A state moves one step at a time under one of 8 hidden systems, and each row is a state written as 18 numbers. Each run below is a few steps of one system.
J_794, path 1, 8 rows:
[[  6  -1   8   3   8  -8  17 -26 -22   6   9 -15 -11   9  -3  -5  -2 -22]
 [  8 -11  -4  21  -2 -10  -7   9  14   9 -22 -14   5 -15 -15  -8 -12  -3]
 [ -3 -18  -5   1  13   6 -22 -20 -10   2   2 -14 -14   1  14  16   4  16]
 [ 14  21   0  16  -2  15 -11   5 -17  -1  -6  -9  -1  -5 -15   0  18 -26]
 [-11  -2 -19  18  -1  -5 -14   0  14  15  -9  19   7  -4   3  13  16  24]
 [  5   7  -7   5  13  17  15   8 -33  -2  25  -2  -1   3  19   4  13   9]
 [  0   6   7   8  -4 -18  13  12  -3  15  11  15   8 -13 -37  -1  10  -5]
 [ -8  -9 -16  10  13 -22  21 -13  -6  20   2  -3  -3   3  23  -1 -16  15]]
J_845, path 2 (8 x 18):
[[ -1  24  -1   3  12  -2 -25 -36  -3 -13 -18 -10   5   5  -2   9  -1 -25]
 [  7   4  -5  14 -17  31 -27   7  13  -6 -17   4  -3   5  -4   3  30  -9]
 [ -3   6   4 -18   1  14 -23  24  -7  -6  17   9  -6 -13  -5  21  14  23]
 [ -8  31   2  -7   8  -6  15   1 -16  -3  24  26  16  -1 -12   7  13  -3]
 [ -5  -7  -6   8 -14  -3  33  12  13   8   7  28  12  11   3 -14  10   8]
 [  1 -22   4 -14   3 -10  27  15   2  -1  12  -6   2  -1  13 -11 -28  17]
 [  0  -4  10  -7   9 -28  13 -23   1  -1  -7 -17   1   1  -7 -11 -31 -17]
 [  2  -7  -7  11  -5  -1 -14 -21  20  -2 -35 -15  -4  12  12  -9 -11 -16]]
J_13, path 3 (8 x 18):
[[ 11   3  -9  14  25 -19 -16   6 -28  17  -8 -43  -9 -30  -1   9 -27   5]
 [ -3 -21  -3  28  14  -8  -5 -61  -2   6  -8  -1   2  15  -8   3  20 -13]
 [ 16 -15 -17  35 -21  26  -1  21  -8  25 -10 -10 -25   3  12  -6  30  -2]
 [ -4  -4  -9  11  27  -7 -36   0 -23  17  11 -13  -5 -29 -10  32  10  30]
 [  0  15 -10  25  16   0  19 -35 -38  14  18   5  -3  14   5   3  31 -17]
 [  6 -19 -18  43  -6  -6  19  27  -3  35   4  10   5 -15 -11  -6  21  19]
 [  0 -34  -5   5  31  -5   7  -9 -36  14  32 -19 -10 -10  14  14  -1  34]
 [ 14  -2  -4  38  16 -19  26 -19 -33  24   1 -28  -4  -6 -13 -14  -2 -29]]
J_912, path 4 (8 x 18):
[[-10 -19 -26  29  -7  -5   8  13  18  25  -5  24   8  -3  11   3  16  34]
 [ 15 -13   7  -3  20  10  15  19 -44   1  36 -20  -7 -14  -1   4   0  12]
 [ -1   5   7  16  -3 -36  13 -26  -5  28  -6   0 -10  -1 -34  -7   2 -30]
 [  0 -27 -30  31  12  -3   8  -5   7  14 -15 -10   6   3  36  -5  -8  26]
 [ 23 -25  16   8  12  17 -18   9 -25  -5  12 -36 -12 -20 -26   3   7  -5]
 [ -9  16  -8   9 -10 -26 -18 -26  -3  37 -19  -2 -34   4  -4  11  10 -14]
 [  5   8 -34  40  24  16 -11   9 -12   0  -9  -6  24 -13  24   8   9  21]
 [ 11 -18  15   9  -6  18 -10   5 -23  11  26   3 -19  -8 -36  11  44  -2]]
J_13, path 5 (8 x 18):
[[-13  11   2 -20 -10  -3   9 -18   3   2   7  22 -13  24  16   4   7  -3]
 [  7  14  -8   7   0  10   5  33   7 -13  -7   2  25 -11   1  -8  -9   3]
 [ -8 -16  23 -31   3  -9  -2 -15   4 -11  20   9  -4   2 -17   9  -2   8]
 [  4  27  -7  -4  -9  -3  19   9   0   0 -14  -4  -1  11  21 -16 -19 -19]
 [ -3 -22   8  -5   3  -2 -16  -1  30 -18  -9   5  22  -9 -18   2  -9  13]
 [  2   7  13 -29 -11  14   1  -8  -8 -11   4  -7 -25  21  14  -3  -1 -17]
 [ -1  26  -8   4  -6 -11 -16  16  20  -2 -25   4  16 -14 -12   0 -13  -6]
 [-10 -11   9 -23   1  16  -9 -20  11 -26  11  19   4  17   8   9  13  12]]
J_831, path 6 (8 x 18):
[[ 10   8   5  19  -3 -19   7  -7  14   0 -28 -14  17  -7 -27 -22 -19 -35]
 [ -6 -29  -1 -10 -10   9 -37 -18  25  -1 -21  -9 -23  10  16  12   1  14]
 [ 15  42   1  -5   2  21 -12  12 -27 -15  -5 -22  -6  -3   5   0  -1 -31]
 [-13  12  -2   5 -10  -6 -30  -5  21   5  -9  32   8  -8 -29  19  28   6]
 [ -5  14 -18   0  -2  28  14   5 -11  -9  11  18   1  24  45   1  17  11]
 [  6   1  12  -3   1  -1  16  38   2 -12  20  13  29 -22 -33  -4  -2   9]
 [-21 -12   4 -25  -2 -28  23 -22  10   9  13  23  -9  19  15   3 -12  17]
 [ 16  -7  -1  12   9   0  25   7   5 -18 -14 -21  27   0   9 -28 -33 -13]]
J_298, path 7, 8 rows:
[[ -3 -18   9  -7  18 -31  16 -21   0  -1   2 -15   6  -4  -6  -6 -34  -1]
 [ 16 -16   4   9   2  -1   6 -10   0  -5 -19 -35  -4   4   3 -20 -21 -23]
 [ 12 -11  11  -4  -8   8 -36   2   8  -5 -22 -28 -18  -9 -15   2  -5 -12]
 [  0  28  -2  -3  -2  15 -39 -15  -6  -9 -15  -5 -11   3   0  16  15 -18]
 [  0  23 -11  16 -10  24 -18   7   3  -5  -5  23  10   3  -9   8  38  -5]
 [-15   6 -11  -3  -8   9   0  10   2   8  17  37   0   7  11  16  29  27]
 [-11  12  -7  -6  11 -11  32  14 -14   4  29  26  18  -1   9   3  -1  21]
 [ -6 -27   3   2  11 -25  40  -8   3   6  17   8  15   1  -3 -13 -16  14]]
J_747, path 8 (8 x 18):
[[ -4  45  10 -29   4  -3  -2   3 -17 -13  12   6   0   1  -1   9  -8 -15]
 [ -2   7  -4  14  -7  -8  10   0  28  -7 -16  22  31   0 -19 -13   0  -9]
 [ -4 -22   8 -24 -15  14   8  13  19 -11   9  14  -8  15  15  -4   0  18]
 [  4  16  19 -27   2 -16   9  14  -9  -8   7 -11  -2 -11 -16  -4 -27 -13]
 [-11   2   1  -2  -4 -19  -1 -26  30  -6 -23  10  12  11  -4  -6 -15 -10]
 [ 11 -14   6 -12 -15  25  -4  12  15 -21 -13 -12  -5  12  14 -13  -9  -6]
 [ -1  12  19 -27  -5  -7 -29   6   9  -9  -5  -4  -7 -12 -26  11  -9  -6]
 [ -9  35  -8  -9  -6   3  -7  -8  17 -15 -19  17  14  14  13   0  -4 -13]]
J_794, path 9:
[[ -3   3  -9  22   8   6 -12 -32 -28  21  13   7 -18   7  -5  19  44  -4]
 [ 10  23 -28  44   2   0  10  33 -15  26  -8   0  13 -20  -1  -5  13   2]
 [ -9 -26  -9  16  27 -10   6  -6 -22  19  35  12   7 -16  -5  22  20  42]
 [ 11  14  -2  27   9 -16  37  -1 -47  32  19 -13 -13  -5 -12  -9   9 -26]
 [  0 -26 -13  39  20 -37   5   3   3  31  -8 -10  17 -32 -24   1 -13  22]
 [  9 -33  -4  24  29  -2   4 -33 -44  20  17 -36 -23   0  10   6   6   4]
 [ 21   3  -3  44   4  -9 -18   7 -19  26 -17 -30  -6 -31 -43  -2  12 -25]
 [-10 -16 -34  42  23 -10 -31 -27  -9  33 -12  -8  -6 -13  15  27  20  31]]
J_605, path 10:
[[-18 -14  -8   9  -7 -13  35 -20  21   9   9  43  17  24   8  -7  14  13]
 [ 17 -15   5   5  13   0  47  24 -20  -7  21 -20  15  -6   8 -25 -27   1]
 [ -7 -32  32 -28   3 -34  -2 -18  17  -2   6  -4  -5  -9 -38   2 -23   1]
 [  3  -9  -9   6   3  -8  -4 -33  11  -3 -36 -31  -8  16  30 -13 -31 -18]
 [ 18 -10   9  -2  -5  28 -44  21  17 -27 -22 -24   6 -18 -19   2  -2  -4]
 [-12  18   1 -31 -20  15 -36 -12   3  -1  -7   8 -38  20  21  21  17   0]
 [ -2  60 -27  11   2  14  -9  24  -2 -10 -14  17  28  -5  17   6   5  -3]
 [ -8  -9   6  -8 -10  24  14   9   7 -15  33  46  17  13  -7   5  40  18]]
J_845, path 11, 8 rows:
[[ 12  19   4 -15 -11  23  -9  13 -17  -6  -2 -17 -24   7  15   0   2 -17]
 [ -6  11  -1   5   5 -14 -25   8  12   3  -7  12  16 -22 -31  14   5   9]
 [ -7   6  -3 -12   1  22   6 -16  -6 -17  16  20   1  25  24   5  20   5]
 [ 11   9   6   4 -14  -2  18  40  -2   8   5   3   5 -15 -22 -11  -2  -7]
 [-20 -18  -1 -17   9 -21   3 -20  15   2   8  19   4   6  10  11 -10  27]
 [ 15  13   1   3   2   7  28   4 -13 -14  -2 -16  10  10  13 -22 -18 -25]
 [ -2 -29   9   1 -13 -18 -14  -7  30  10 -19  -2  -7  -6 -25  -2  -7   1]
 [ -3  15  -8 -16  11  12 -17 -12  -8 -16  -8 -17  -6  11  36   9 -15   2]]
J_747, path 12 (8 x 18):
[[ -7  27 -20   9  26  15   5 -16 -15 -22   7  13  31   9  28   8   8   7]
 [ 14 -21  12  20 -14  13  19  14  -5   5  17  12   3  -3 -36 -11  33 -10]
 [-17   0 -14 -11  -3 -25   9  15   0  32  10  14 -19  -5  21  14  -9  36]
 [  8  -6   3   5  35  -3  29 -17 -25 -20  18 -18  28  -1   6 -10 -22  -5]
 [  3 -33  11  16 -18 -16   5 -26  10  27  -9  -4 -26   9 -26  -9  14 -19]
 [  0   1 -24   2   6   0 -17  13  -5  11 -19 -26 -18  -6  44   8 -24  22]
 [ 10  -4  13   6  30  15 -24 -32 -22 -27  10 -21  16  -8 -24  11  10 -15]
 [ -2  19 -15  23 -29   4 -11  -1   2  32 -18  16 -27  10  -3   4  38 -18]]
J_831, path 13:
[[ -4  -1  -1  -8  -1 -17  17 -11  -2   9  -4  -7 -13  11  18  -7 -20  -5]
 [  9 -11   2  10  10  -1 -12  -6   9 -13 -17 -20  14 -10 -10  -6 -16  -6]
 [  1  -6  11 -14 -10   4 -19 -16   1   2  -5  -7 -28  10  -3   7   8 -12]
 [  4  31 -16  14  -1   5 -13   9  -5   4 -18  -6   3  -6   8   3   2 -11]
 [ -4  -5   1  -1   5  18 -23  -7   4 -14   8  16   8   0  -8  16  25  13]
 [  1  20  -4  -2 -10   7  22  17 -14   7  15  15  -5   9   8  -4  15  -5]
 [ -7  -5  -8   5  11 -12   7  14  11  -2   6  15  26 -14  -4   4  -7  27]
 [ -2 -20  13 -17   6  -1  23 -16  -7 -11  19   2   0  16   6  -7  -6   2]]
J_298, path 14 (8 x 18):
[[ 15 -49  15  19  17  12  -4 -11   7 -23   5 -13  27 -12 -32  -8   4   5]
 [  1  -2   1  -9 -20  -8  -4 -10 -14  33  -9 -20 -58  16  15   0   2 -17]
 [  5  31 -12  12  20   1 -33  22   2 -15 -19 -12  30 -33 -13  11 -15   5]
 [ -2 -26   7   9   3  23 -11 -47  -9  -6  15  10 -11  24  -5  10  45  -5]
 [  3  36 -20  14 -23  -2  11  49  -8  33  -7   8 -15 -10   9  -4   7   0]
 [-17 -18  -5  -6  34  -7 -21 -15   6 -15  17  17  32 -15  -5  28   1  46]
 [  8   3   1  13   1   1  51 -14 -39  18  26  -2 -16  23  13 -18  14 -24]
 [  0 -20  -7  15  -3 -31  -3  35  27  23 -19  -5  10 -32 -21  -4 -26  25]]
J_912, path 15, 8 rows:
[[  3  17   6  -6  12 -15  -2 -15 -28  10   5 -19 -15  -5  -6   6  -9 -17]
 [ -1  -2 -15  30   3  -4  -3 -18  12   5 -20   5  15   3  -1  -3  10  -4]
 [  7 -24  -5   8  -3  20  -9  17  -6   4   6  -8 -12  -3   9   4  12  19]
 [  2  19   5  -3   5 -12  -8   1 -21  14   6  -9 -14 -13 -18  10   2 -10]
 [ -6   5 -17  24   8  -7   5 -19  -1  11  -4  12  11   6   7   2  13   3]
 [ 12 -19  -4  17  -1  16   9  20 -10   4  10  -5  -1  -5  -1  -6  12   9]
 [ -1  -3   6  -2   2 -21   0  -1 -14  22   9  -7 -18 -11 -17   7  -2   1]
 [  0   2 -15  23  15  -9   9 -19 -12   9  -4  -8   7   3  11  -2  -3  -2]]
J_605, path 16, 8 rows:
[[  6  10 -13  15  22  -1  14  10 -26   4  11 -11  12 -10  10   0  -7   8]
 [ -1 -18  15   2   2  -9   1 -14   0   4  14  10   2  -4 -36   3  16  -3]
 [  2  -8 -11  14  -1 -13  15  -9  -9  24  -8 -14 -18   7  18  -7  -9  -3]
 [  8 -14   2  14  19   0 -18   5  -5  -6  -1 -17  15 -24 -21   7  -4  10]
 [  0  -9   7  -3  -9   2 -12 -28  -8  11   0  -6 -31  14  -4   7  19 -14]
 [  5  19 -21  25   1  -3 -11  19  -5  17 -19 -11   0 -16   6   3  -2   2]
 [ -2 -16   1   5  12  18 -19 -11  -9  -7  17  10   4  -2  -9  18  32  17]
 [  3  25  -4   9  -8  -8  17   2 -26  25   7   0 -20   5   1  -3  13 -21]]

Which system made each run below?
path 17 (2 x 18):
[[ 11 -30   0  16  -3   2 -10   6  12   4 -18 -22  -3  -9  -7  -8  -8   2]
 [  3  -8   5 -12   5   6 -31  -9 -10  -2  -2 -22 -23  -4   4  15  -1   4]]
  J_605
path 18 (2 x 18):
[[ 16   5   7  24  12   6 -28 -33 -20  -1 -16 -34 -10  -6 -27   4  13 -38]
 [  6   5 -22  35 -16  21 -42   5   6  20 -31  -8 -20  -4   0  11  33  -4]]
  J_298
path 19, 2 rows:
[[ 18 -16   5   5   0  45 -13  21  -1 -31   4 -11  13  -3   0  -3  13   4]
 [-14  19   6 -20 -23  -7 -21  -1   7  17   2  25 -27   5 -14  18  24  -2]]
  J_794
path 20, 2 rows:
[[ -6   7  -6   9 -20  -2   0 -20  27   3 -26  16   1  21   4  -9   8 -18]
 [  4  -9  -8  -8  -1  23  -6  28   6 -15  -2  -5   4  -2  27   0  -9  24]]
  J_794
path 21, 2 rows:
[[-13  14 -11  -8   7 -14   0 -15   2   4  -5   6  -2   9  23   8 -11   6]
 [ 13  -9   7   4   7  16  12   6  -3 -22   7  -5  19   0  -8 -11   0  -7]]
  J_794
path 22:
[[ -1  10 -12  12 -10  25 -40  -8  24 -14 -30   8   7   7   3   9  21  -5]
 [ -1  17  -1 -12 -13  35 -14  16 -10 -12  17  22  -8  10   8  13  37   6]]
  J_298
path 23, 2 rows:
[[ 15  24  -1  20 -12  27   5  33  -8  -6   6  14  17  -7 -22  -6  32 -17]
 [-19  -6  -2 -12  -8 -25  14  10   2  30  23  34 -13  -2  -5  15  12  31]]
  J_912
path 24:
[[  5 -15  -2  22   3  14   4 -13   8 -14  -5   5  22   7  -7  -9  15  -6]
 [  3 -14   4 -10 -19   2  -4  18   5  13   0  -4 -26   0   1   0   1   7]]
  J_912
path 25 (2 x 18):
[[ 24   6  -2  20  14  26   2   7 -33 -12   5 -30   5  -6   1  -7   7 -19]
 [-10 -11   3   8  -8 -31 -10 -14   6  34  -1  10 -18 -10 -32  12  14   3]]
  J_13
path 26, 2 rows:
[[ 22 -17  -8  49  -4   0  30   2  -8  18 -15 -24   3   0  -7 -31   2 -28]
 [  2 -37  -1  -3   1  -2 -41  12   9  14 -14 -28 -26 -21   2  18 -11  32]]
  J_298
path 27:
[[ -3  -6  26 -31   6 -19  -3 -19 -11  -2  19  -6 -17  -3 -23   9 -11  -6]
 [ -3  22 -19  12  -8 -10  15  -6  12   7 -26   2   6  14  25 -15 -16 -15]]
  J_13
path 28 (2 x 18):
[[ 14  -5 -10  31   7   4  14  -4  -4  -2 -16 -17  17   0   2 -18  -6 -15]
 [  6 -34   7  -3  -6   8 -22   4   5   5  -3 -16 -22  -7  -7   6   5  12]]
  J_298
path 29:
[[ 24  -7  -5  30   5  38  -7  22   0 -26 -10 -15  29 -10  -7 -12  11  -8]
 [ -8 -19  14 -20 -21   0 -24 -10   1  19   9   9 -43   7 -14  19  28   7]]
  J_298
path 30 (2 x 18):
[[-15  14 -25   8   7 -21  -9 -12  -6  30 -10   1 -19   1  29  17  -4  18]
 [ 13  -9  -8  33  24  25   0 -10 -14 -19   6  -5  33  -4  -6  -2  19  -1]]
  J_13
path 31 (2 x 18):
[[ 16   8  15   4  -8  16  -7  11 -10  -7   2  -6  -3  -6 -29  -4  18 -25]
 [-16  14 -15   0  -9 -14 -14   2   8  23  -6  19 -13   0   9  17  10  18]]
  J_831
path 32 (2 x 18):
[[-11 -16 -13  -1  -4 -31  -9  11  13  34 -15  -7 -22 -14  15  10 -24  31]
 [ 12   1   8  -1  39  13  -6 -24 -37 -27  17 -29  13  -4   2   7  -8  -8]]
  J_794
path 33:
[[  5  -6   6   8   8  18   8 -20 -16 -15  16   7  10  11  -7  -2  25 -12]
 [  1   5  -6  11 -22 -10   7  24  10  25 -11   9 -12  -4  -7  -7   5  -2]]
  J_794
